128 stands for zero in the data rows.
Some points, each followed by its number:
[131 143 163 189 150 164 134 130 166 175 149 150 147 155 140 161 169 130
 131 148 143 169 195 131 142 138 148 142 180 174 130 165 140] 0
[138 144 159 178 146 212 188 133 169 187 137 159 134 139 137 139 155 138
 134 157 133 138 162 148 154 129 143 137 171 186 159 149 159] 1
[158 141 161 130 165 171 141 149 136 158 134 147 130 183 138 158 155 146
 147 165 149 137 156 184 158 130 174 150 129 164 155 134 179] 2
[140 142 169 193 152 166 143 158 137 175 133 130 134 152 148 149 135 136
 168 154 149 159 168 136 145 149 131 154 169 170 146 166 141] 3
[129 136 154 180 137 188 162 154 153 163 144 132 131 163 159 158 137 133
 157 157 142 147 222 132 139 134 136 131 156 186 148 181 142] 4
[156 132 163 133 172 176 138 141 140 180 135 136 140 183 130 158 167 142
 140 164 134 131 164 164 171 147 147 130 145 167 155 141 160] 5
[134 130 166 184 154 165 146 138 142 175 146 131 172 155 129 151 171 151
 133 146 134 140 187 131 138 145 144 150 176 150 146 170 151] 6
[132 129 152 151 164 176 166 176 150 136 145 161 177 143 148 132 154 135
 178 140 135 156 144 172 149 178 130 145 134 185 162 171 143] 7
[128 158 151 144 168 181 169 145 172 191 142 143 143 134 146 161 128 141
 152 160 147 140 148 141 143 133 153 133 182 165 145 151 144] 8
[136 152 133 143 129 173 190 144 166 186 135 143 142 140 157 169 131 134
 144 168 152 151 162 145 160 148 158 143 161 171 146 155 148] 9
[135 137 151 179 140 165 150 130 140 179 131 150 130 143 128 150 166 134
 129 161 160 157 166 134 138 128 130 146 190 150 143 161 152] 10
[144 140 155 179 155 168 167 129 156 160 152 151 173 144 134 134 174 135
 144 167 157 159 171 129 144 134 137 148 195 171 156 164 142] 11
[130 135 160 182 138 182 144 144 163 170 142 161 166 149 132 146 174 135
 132 140 144 173 155 129 148 136 136 139 189 161 139 165 160] 12
[165 130 135 152 149 135 175 137 140 169 133 158 150 162 150 169 161 133
 144 144 137 169 188 177 168 136 137 146 134 149 160 160 162] 13
[139 137 161 172 149 152 140 138 158 174 143 134 137 169 128 139 162 144
 138 168 171 148 156 138 134 129 145 141 182 157 143 167 168] 14
[160 135 150 151 160 143 155 133 139 163 137 171 150 163 147 167 166 145
 131 184 137 137 148 163 153 146 139 153 137 129 162 151 175] 15
[136 137 177 204 142 167 141 134 158 178 149 136 168 132 139 149 166 147
 131 164 134 136 191 134 134 154 160 131 192 147 129 169 130] 16
[136 136 146 134 147 179 194 184 160 147 141 157 147 138 148 143 140 137
 190 162 132 166 134 173 136 176 136 144 146 164 163 140 147] 17
[192 145 187 134 174 136 137 143 135 158 154 168 154 154 133 149 163 137
 145 170 130 139 146 168 166 138 161 129 130 149 153 136 155] 18
[150 131 149 139 151 133 177 137 161 183 132 140 133 170 134 162 174 141
 150 171 182 148 167 157 157 143 128 131 140 152 156 143 167] 19
[129 128 171 191 135 171 141 132 170 178 145 152 169 152 128 146 154 131
 128 146 153 136 152 131 132 138 139 147 178 151 162 147 134] 20
[132 150 158 196 143 142 132 146 174 186 130 144 147 134 138 152 162 137
 129 150 148 153 171 132 140 128 130 148 157 165 138 175 147] 21
[131 138 157 129 169 169 158 175 146 140 145 142 166 147 136 149 155 132
 193 151 160 134 172 174 130 203 145 154 140 151 168 162 143] 22
[134 130 166 181 141 160 141 146 165 178 139 139 146 142 139 143 163 148
 137 165 140 153 158 139 129 147 139 130 187 170 150 140 149] 23
[131 153 128 149 146 164 163 132 158 193 139 154 128 135 159 169 142 132
 158 154 147 158 158 129 147 134 133 131 173 173 133 148 152] 24
[134 133 148 172 170 164 149 141 162 168 159 154 160 164 132 138 163 150
 148 154 146 147 159 131 144 146 134 140 187 158 145 163 143] 25
[141 135 164 176 141 203 165 158 140 156 142 133 138 144 144 143 139 135
 147 169 153 143 219 150 136 139 142 130 182 157 144 191 140] 26
[140 134 158 173 137 158 129 132 144 180 137 140 130 159 149 152 174 135
 144 158 165 160 164 129 129 149 139 154 194 166 145 168 143] 27
[133 149 168 162 131 154 137 147 159 198 142 148 131 175 130 159 161 128
 146 157 167 154 152 143 142 140 132 149 180 156 139 165 141] 28
[147 129 150 176 148 145 133 131 151 162 155 165 159 160 130 154 168 146
 130 181 162 138 173 133 134 138 136 152 163 184 155 151 142] 29
[131 133 169 192 140 197 164 149 129 154 171 145 160 158 135 136 163 149
 137 152 131 140 166 148 138 150 134 133 185 164 153 156 143] 30
[142 134 175 183 138 150 137 140 159 190 129 146 134 143 135 139 173 137
 145 140 140 162 166 134 143 160 132 133 149 162 137 187 136] 31
Which five points above are nearest to each new point by angle, seen from the average point of the numbered points? Their numbers follow each, nearest first.
[148 151 179 147 133 183 218 176 171 151 137 171 128 138 140 192 135 142
 183 141 130 135 139 145 138 198 150 143 135 159 162 149 140] 17 22 7 9 8
[145 151 138 149 138 167 177 137 156 170 162 157 164 156 149 168 143 131
 136 163 138 132 161 142 143 151 130 157 170 151 133 177 150] 9 24 15 8 13
[151 156 137 144 136 189 165 159 151 157 159 167 147 149 129 148 158 128
 139 137 145 143 155 144 147 163 138 142 182 157 151 149 156] 17 7 30 22 9
[141 131 157 186 154 163 147 140 168 175 156 140 151 144 137 142 160 131
 134 159 131 151 191 135 141 135 131 132 183 143 133 175 134] 16 0 6 21 26
[137 147 164 179 132 147 137 151 153 189 152 147 168 147 144 146 164 138
 137 150 144 160 179 133 144 133 141 142 154 150 139 170 162] 21 6 31 0 12
[141 148 166 160 136 158 132 134 157 183 160 142 149 143 133 135 159 145
 147 162 129 154 198 136 144 163 141 138 176 144 139 170 148] 16 6 31 0 26
[130 135 161 165 135 205 169 138 157 169 160 152 158 155 129 141 138 132
 149 144 158 143 172 135 146 144 146 140 177 172 165 144 150] 1 30 20 26 11
[141 136 172 181 146 158 148 137 168 175 137 151 161 142 143 145 183 136
 128 177 144 154 187 128 135 151 137 157 174 150 155 171 152] 16 6 11 21 0
[139 138 147 178 131 176 158 134 155 161 161 149 159 130 130 157 172 143
 132 139 158 165 162 131 135 145 143 137 183 161 154 161 161] 12 11 10 20 30
[163 141 149 144 143 167 148 145 135 176 131 163 130 179 162 218 134 140
 137 160 139 156 208 138 162 136 162 152 149 138 178 170 166] 13 15 2 5 4
[136 155 130 160 146 188 169 157 141 163 164 151 154 162 160 155 141 139
 146 163 146 138 163 143 140 153 139 137 194 152 159 169 147] 30 8 26 9 25
[136 141 165 188 139 174 148 152 146 174 171 129 130 145 133 143 135 143
 154 157 146 171 148 132 131 129 141 138 171 172 137 177 155] 3 14 30 12 23
[138 128 177 183 131 158 159 141 164 201 132 150 130 140 132 143 168 129
 130 169 137 154 151 130 129 137 132 133 201 165 161 145 134] 23 10 20 27 28
[141 132 159 190 137 172 149 141 154 173 161 143 159 150 131 152 186 138
 142 147 147 164 158 137 140 136 135 144 192 160 141 159 147] 12 11 0 30 20
